(in the rows, 128 means zero)
Each named turn below is shown by a few rows before and after it. Which turns, in which order, take the first row of each later pair to the second? The first pair is answered.
turn N:
[103 122 103 139 132 128 168 122 140 118 119 105 128 128 139 148 134 134
 151 137  98 123 121] |-> [ 93 119 120 128 137 129 151 118 158 124 128 117 127 124 152 157 133 116
 141 116 102 128 119]
[123 119 164 117 140 110 133 135 165 132 131 135 141 110 132 147 103 114
 105 106 119 127 137] |-> [141 112 149 129 126 127 148 124 155 118 120 128 142 110  98 108  94 144
 111 137 120 111 119]
[152 162 153 146 119 114 111 110 116 132 136 106 123  99 124 122 127 163
 148 137 113 131 125] |-> [144 163 160 143 125 107 103 113 119 136 144 111 124  98 140 142 132 148
 144 122 114 138 134]
turn V:
[128 122 121 152 142 103 147 120 111 148 154 119 150 122 101 141 133 127
 163 122 132 110 121] |-> [139 126 137 143 133  99 107 126 117 150 156 128 151 105 106 129 150 134
 146 119 146 108 124]
[146 169 145 140 141 113 103 157  95 136 150 122 115 120 123 135 117  96
 161 109 122 165 148] |-> [132 157 131 106 120 102  77 155 145 122 111 126 114 104 154 133 172 142
 107 120 143 116 139]
[133 120 128 131 146 119 102 157 139 137 148 113 124 103 138 151 143 131
 144 106 170 113 134] |-> [118 112 109 131 146 123 134 151 144 132 135 103 122 115 144 162 140 140
 145 114 162 100 126]
turn J:
[119 141  87 140 111 189 115  75  83 119 168 145 109 145  53 124  72 121
 131 137 117 169  75] |-> [126 155  94 150 115 178 104  88  67 129 179 143 110 142  57 127  75 113
 138 135 120 183  86]
[117 127 107 121 108 132 168 123 125 113  99 124 123 151 150 125 135 142
 120 156 111 117 127] |-> [134 108 102 135 119 139 163 121 126 115 106 112 124 133 127 105 131 155
 138 155 124 105 111]
[101 164 155 125 109 143 158 122  96 123 142 155 124 175 132 142  90  67
 130 118  81 180 162] |-> [ 84 136 133 110  99 168 182  94 132 107 118 158 121 184 125 132  83  87
 111 131  78 143 130]
Then:
Each pair is two turns apart.
[117 118 110 140 165 120 163 137 128 142 176  95 126 109 113 143 118 116
 183  98 170 127 117] |-> [121 110 135 116 154 126 110 130 160 141 174 117 131  87 121 129 140 119
 149  84 187 118 107] | N V
[134 125 114 123  96 102 104 164 158 105 105 125 112  82 137 103 189 173
 103 158 162 114 119] |-> [154 145 138 174 124 118 138 165  88 128 162 120 109 104  91 105 112 104
 178 141 133 186 133] | V V
[ 96  99 121 150 157 130 182 105 125 121 128 107 121 145 124 135  90 118
 156 121 109 129 102] |-> [143 116 173 148 156 115  81 130 119 135 151 127 130  96 114 100 122 116
 143 101 146 146 117] | J V
[138 131 132 111 137  93 108 158 133 140 130 112 131 109 141 151 170 159
 111 131 163  98 127] |-> [114 110 100 126 146 115 183 133 134 137 128  98 129 143 124 165 122 148
 139 141 139  94 105] | N V
[120 127 136 114 106 120 142 128 138 133 122 146 136 132 141 130 127 131
 103 138 134 128 136] |-> [124 132 128 120 106 116 153 131 127 133 122 142 135 137 140 131 129 135
 111 146 132 129 137] | N N
[134 102 100 125 118 142 149 130 140 113 106 105 140 133 117 100 140 180
 128 169 140  78 109] |-> [140 134 129 139 154  91 115 174 110 149 146  91 139 117 153 154 159 136
 157 124 151 120 159] | J N
[136 188 130 151 152 119 132 133 102 122 127 133 120 156 109 140 149 123
 136 157 102 162 142] |-> [125 179 131 123 134 121 114 124 137 109 105 146 123 150 126 132 176 145
  95 163 108 138 132] | V J
[129 139 131 133 118  78 130 148 104 130 127 138 105 140 184 149 152 124
 114 133 122 163 165] |-> [130  94 150 111 111 128  97 105 168 115 130 168 104 114 155 102 133 124
  86 115 142 130 112] | N J
[118 116  98 139 173 123 197 140 111 150 123  91 112 152 111 106 100 141
 159 117 145 107 129] |-> [105 121 142 119 190 116 151 140 137 166 148 117 113 136 141 134 105  88
 143  65 149 133 142] | J N
[ 87 121 123 120  95 153 144 128 147 102 114 136 158 157 140 133 123 116
 131 143 138 137 129] |-> [100 107 115 134 100 157 146 131 145 103 115 121 158 144 119 116 119 133
 147 148 150 122 118] | N J
[114 140 147  96 123 118 102 122 185 127 119 145 133 130 137 133 151 134
  94 102 155 113 120] |-> [128 167 110 129 121  88 150 154 123 129 111 106 134 147 131 144 159 165
 132 145 143 121 148] | N N
[131 137 147 111 139 120  99 139 145 145 132 138 127 107 145 119 147 129
 117 125 132 132 138] |-> [102 127 115 112 140 128 158 124 150 137 115 127 125 135 150 141 132 132
 120 137 110 120 130] | J V
[142  62 129 164 151 136 162 110 140 122 167  74 145 120  98 120 125 128
 174  96 152 110 116] |-> [156 109 179 150 143 102  94 141 110 136 181  99 151 111 129 132 153  96
 152  79 151 158 167] | V J
[116 109 130 107 133 123 120 118 162 135 127 126 149 120 140 136 141 122
  98 118 147 147 128] |-> [133 105 109 126 127 129 139 121 143 127 116 107 151 118 112 111 137 154
 116 148 152 134 118] | J N
[146 133 155 143 153 105  96 150 111 147 160 117 131  97 115 133 139 124
 152 105 154 158 158] |-> [125 107 121 113 132 111 108 133 161 125 116 114 129  96 133 130 174 173
 110 125 164 101 134] | V N
[110 117  90 139 148 132 180 133 126 131 122  89 117 144 129 155 123 137
 153 133 126 116 122] |-> [152 134 141 152 154 126 106 153 100 148 155 105 124 108 108 126 126 118
 163 111 147 148 138] | J V
[124  87 135 123 135 158  87  98 165 149 133 129 129  87 131 106 120 147
 108 101 147  82 105] |-> [136 133 162 132 140 124  60 131 120 168 157 134 133  87 152 132 132 112
 118  86 141 131 156] | J J
[152 140 127 163 136 124 121 140  98 127 144 107 142 114  97 106 124 133
 159 133 137 140 141] |-> [133 157 132 126 113 101 101 146 119 119 116 126 144 117 144 125 168 143
 108 140 133 131 157] | J V
[108 109  76 142 126 135 185 119 153 114 109 103 128 138 125 122 120 165
 146 163 123  94 103] |-> [114 129 106 154 167  93 146 155 133 148 153  95 129 115 157 174 138 120
 173 109 141 128 145] | J N
[127 143 101 120 125 118 139 122 124 134 124 127 116 155 147 166 133 125
 120  98 127 139 150] |-> [146 126  93 125 107 150 147 105 129 120 112 129 117 149 107 117 120 155
 120 124 133 119 121] | N N
[141 145 144 146 109 125 123 103 123 131 112 154 144 128  94 100 106 155
 118 133 124 140 114] |-> [143 157 151 149 109 115 121 111 109 133 116 158 144 131 102 108 109 144
 119 130 118 154 129] | J J
[113 125 148 108 141 132 130 118 150 125 119 137 110 137 145 138 135 136
 118 109 133 114 135] |-> [125 120 130 125 138 136 145 122 134 121 114 117 112 134 121 120 132 163
 138 131 137 101 127] | J N
[121 145 141 116 103 125 100 131 128 130 120 134 119 124 125 120 142 131
 106 130 127 122 137] |-> [114 125 113 128 112 138 143 122 131 124 117 112 118 132 111 122 127 147
 125 139 128 102 118] | V J
[156 144 158 139 126 114  85 149 121 126 152 132 135 109 123 122 139 111
 123 127 146 145 127] |-> [163 148 145 149 124 112  99 154 104 123 145 120 134 113 113 110 139 128
 134 146 142 142 127] | N N
[136 132 168 118 138 140 122 138 129 156 129 139 142 118 125 125  97 107
 129  64 124 147 155] |-> [142 117 127 111 110 146 138 132 140 133  83 123 141 114 114  92 125 178
 110 115 134  97 131] | V N
[146 139 144  99 146 150 118 116 156 127 143 152 126 140 142 130 139 112
 127 118 146  96 122] |-> [143 133 115 113 143 155 164 112 143 121 132 135 123 156 130 128 127 130
 143 143 136  88 117] | V N
[128 101 122 143 151 156 119 108 119 126 147 127 151 141  92 122 105  95
 155  93 130 135 134] |-> [130 123 118 149 147 139 129 122  92 128 142 123 150 153  99 133 113  92
 160 104 121 151 155] | N J
[122 141  99 128 104 134 183 129 104 116 121 124 125 168 125 113 113 141
 117 164  92 141 134] |-> [107 119 138  96 111 153 138 104 162 119 135 162 126 150 141 115 110 102
  82 114 103 140 114] | N N
[141 125 135 116 135 101  52 138 172 156  94 111 120 118 173 154 149 139
 144 101 163 126 115] |-> [159 129  99 144 123  99  89 149 128 146  79  81 119 129 142 127 147 183
 169 153 157 118 115] | N N
[147 138 134 140 125 110 117 144 106 126 119 111 127 121 130 135 140 142
 126 132 139 140 130] |-> [121 121 123 125 128 115 137 130 140 119 108 114 125 131 148 156 139 139
 114 124 134 121 118] | N V
[119 159 148 132 124 126 142  94 121 126 132 161 109 140 122 136 125 137
 123 154 109 134 112] |-> [130 153 152 138 128 131 132  92 123 126 140 160 110 130 109 120 122 141
 128 149 119 130 106] | J V
